x =
[[ -8   6  10  -8  14   6  -4 -43   0]
 [ -1  -9 -24   6   0   6  20  15  -1]
 [ 10   3 -18   0  14  -1  -4 -16   0]
 [ -1  12 -10  16 -30   7 -25  12   5]
 [  1 -10   6  25   6 -13   6  -6   7]
 [ -5   0  -1 -15   5   1  15 -16   1]
 [  5  -3  18  21 -11   2   3 -14   6]]
Counting starts at 1.
Read off the entry in the top-left corner.
Answer: -8
The entry directly below -18 -> -10
The entry directly above the centre entry -> 14
The entry directly below -13 is 1
The top entry of the column that holds the smallest entry is -43
Read off the entry at row 3, column 1.
Answer: 10
The entry at row 1, column 2 is 6
Read off the entry just left of the smallest entry.
Answer: -4
Read off the top-right entry.
Answer: 0
Read off the entry just right of the centre entry.
Answer: 7
The entry at row 2, column 1 -> -1
The entry directly below the centre entry -> 6
Read off the entry in row 3 and column 2.
Answer: 3
Read off the entry at row 2, column 2.
Answer: -9
Read off the entry just right of 21.
Answer: -11
Read off the entry in row 2 and column 3.
Answer: -24
The entry directly below -5 -> 5
Read off the entry at row 1, column 3.
Answer: 10
The bottom entry of the column that holds the smallest entry: -14
Read off the entry directly above 18.
Answer: -1
The entry just left of the centre entry is 16
The entry directly below the largest entry -> -15
The bottom entry of the column that holds the largest entry: 21
The top entry of the column that holds the largest entry -> -8

Read these off the matrix that follows. Counting starts at 1.
1) What is the entry directly above -21?
2) What is the entry at row 1, column 2?
3) What is the entry in the top-left corner?
4) What is the entry at row 2, column 1?
5) What is the entry in the top-right corner?
6) What is the entry just right of 1?
7) What is the entry in row 2 and column 3?
8) What is the bottom entry of the column that holds the largest entry?
array([[-10,  -8, -11,  -6, -29,  -1, -14,  -4,  25,   8,  10,  17, -24],
       [ -9, -13,   7, -10,  42,   0,  26,   1,  -3, -21, -16, -17, -14]])
1) 8
2) -8
3) -10
4) -9
5) -24
6) -3
7) 7
8) 42

Questions about the grid below. Rows and columns are numbered from 1.
1) The top entry of the column that holds the largest entry?
2) The bottom-left entry?
3) The top-left entry?
4) The entry at row 1, column 3?
5) The entry directly below 738?
6) The entry directly above -330?
7) The entry just right of 609?
array([[ 654,  961,  738,  609,  364, -593],
       [ 666,  563,  465, -176,  809, -330]])
1) 961
2) 666
3) 654
4) 738
5) 465
6) -593
7) 364

Read these off the array that follows.
1) Which number is the second entry on the main diagonal?
2) Which number is the entry just left of the smallest entry?
3) Which number is the 3rd entry on the diagonal from the top-right corner?
4) Which number is the top-right entry?
5) Which number is the entry just left of the largest entry?
6) Which number is the 3rd entry, reading row by row?
7) Which number is the entry directly below the smallest entry?
8) Which number is the smallest entry in the first column?
[[8.67, 2.39, 9.05, -3.34, 0.29, -9.45, -25.90, 13.43, 16.29, 4.04],
 [-2.98, -0.79, -6.64, -3.60, -2.53, 1.68, 0.02, -20.11, -3.88, 0.90],
 [-4.97, 9.73, -12.23, -10.87, -3.16, -10.73, 4.40, -10.04, 1.92, -10.04],
 [2.96, 4.23, -6.61, 1.93, -6.89, 12.75, -6.84, -1.10, -3.40, 12.10]]
1) -0.79
2) -9.45
3) -10.04
4) 4.04
5) 13.43
6) 9.05
7) 0.02
8) -4.97

A =
[[ -3  10  12   5  19  27]
 [-45  15  -9  -7  33  14]
 [-43  -3 -20  -3  17 -17]
 [-13   9  -8  -6  10   2]
 [  0  -3  -2   2   0  -3]
 [ 32  14   7  -1  -8  10]]
Read off the third smallest entry.
A: -20
The top-left entry: -3
Read off the bottom entry of the column that holds the smallest entry.
A: 32
Read off the entry directly below the largest entry.
A: 17
The entry just left of the largest entry -> -7
Read off the entry in the bottom-right corner.
A: 10
Read off the entry just right of 32.
A: 14
Read off the first entry on the diagonal from the top-right corner.
A: 27
Read off the entry just right of 5.
A: 19
The smallest entry in the first column -> -45
Read off the smallest entry in the last row.
A: -8
Read off the entry just left of -2.
A: -3
Read off the second smallest entry.
A: -43
The entry just right of the largest entry is 14
Read off the second entry, reading row by row.
A: 10
Read off the second entry on the diagonal from the top-right corner.
A: 33
The fourth entry in reading order: 5

Questions about the array below.
1) The first entry in reading order?
2) The entry just left of 0.811?
3) The entry just left of 0.716?
4) The third largest entry?
5) The entry just left of the smallest entry?
6) The 2nd entry in reading order?
[[0.616, 0.285, -0.425, -0.125, -0.951, 0.774, 1.064, -0.326, -1.036, -0.704, 2.081, -2.902, -1.464, 0.298, -1.067], [-0.967, -0.779, 0.078, -1.023, -0.264, -1.113, 0.119, 0.310, -0.758, -1.155, -2.246, 1.366, 1.367, -0.242, 0.241], [1.384, 0.130, -0.273, 0.945, -0.644, 0.691, -0.659, -1.199, 0.322, 1.381, 2.241, -1.899, -0.668, -0.690, -1.009], [0.185, -0.494, -0.499, 0.295, -0.569, -0.820, -2.583, -0.092, 0.200, 1.052, -2.357, 2.023, 0.478, -0.301, 0.716], [-0.859, -1.079, -0.287, 0.910, -0.461, -1.176, -2.224, 0.300, -0.043, 1.415, -1.809, 2.197, 0.811, -0.918, 0.399], [-0.320, -0.824, 0.109, -1.148, -0.749, -1.309, 0.070, 0.636, -0.378, -0.655, -2.148, 1.422, 0.390, -0.038, -0.197], [0.001, -0.937, 0.282, 0.706, -0.132, -1.311, -3.156, -0.384, 0.479, 1.304, -2.166, 2.463, 1.276, -0.452, 0.665], [-0.853, -0.903, -0.038, -0.713, -0.485, -1.520, 0.122, 0.273, -0.263, -1.027, -2.437, 1.431, 0.549, 0.043, -0.113], [-0.247, 0.342, -0.400, 0.944, -0.442, 0.829, -0.994, -0.660, 0.319, 1.008, 2.386, -1.320, -0.777, -0.859, 0.162], [-0.896, -1.417, -0.520, -1.609, -0.244, -1.338, -0.051, 0.449, 0.165, -0.707, -1.873, 0.583, 0.385, -0.560, -0.004], [0.409, 0.115, -0.381, -0.351, -0.244, 1.164, 1.040, -1.036, -0.335, -1.098, 2.348, -2.539, -1.263, 0.374, -0.809], [0.840, 0.115, -0.066, 1.233, -0.290, 0.780, -0.797, -1.081, 0.590, 1.252, 1.736, -2.244, -0.532, 0.159, -0.553], [-0.715, -1.092, -0.755, -0.923, -0.249, -1.234, -0.013, 0.521, -0.615, -0.632, -2.089, 1.088, 0.340, 0.141, 0.004], [-1.194, -0.687, -0.136, -0.815, 0.371, -0.784, 0.180, 0.251, -0.602, -1.152, -2.097, 1.605, 0.673, -0.098, -0.353], [-0.012, -0.632, -0.624, 0.547, -0.287, -1.248, -2.557, -0.689, 0.860, 1.291, -1.314, 2.421, 1.144, -1.216, 1.042]]
1) 0.616
2) 2.197
3) -0.301
4) 2.386
5) -1.311
6) 0.285
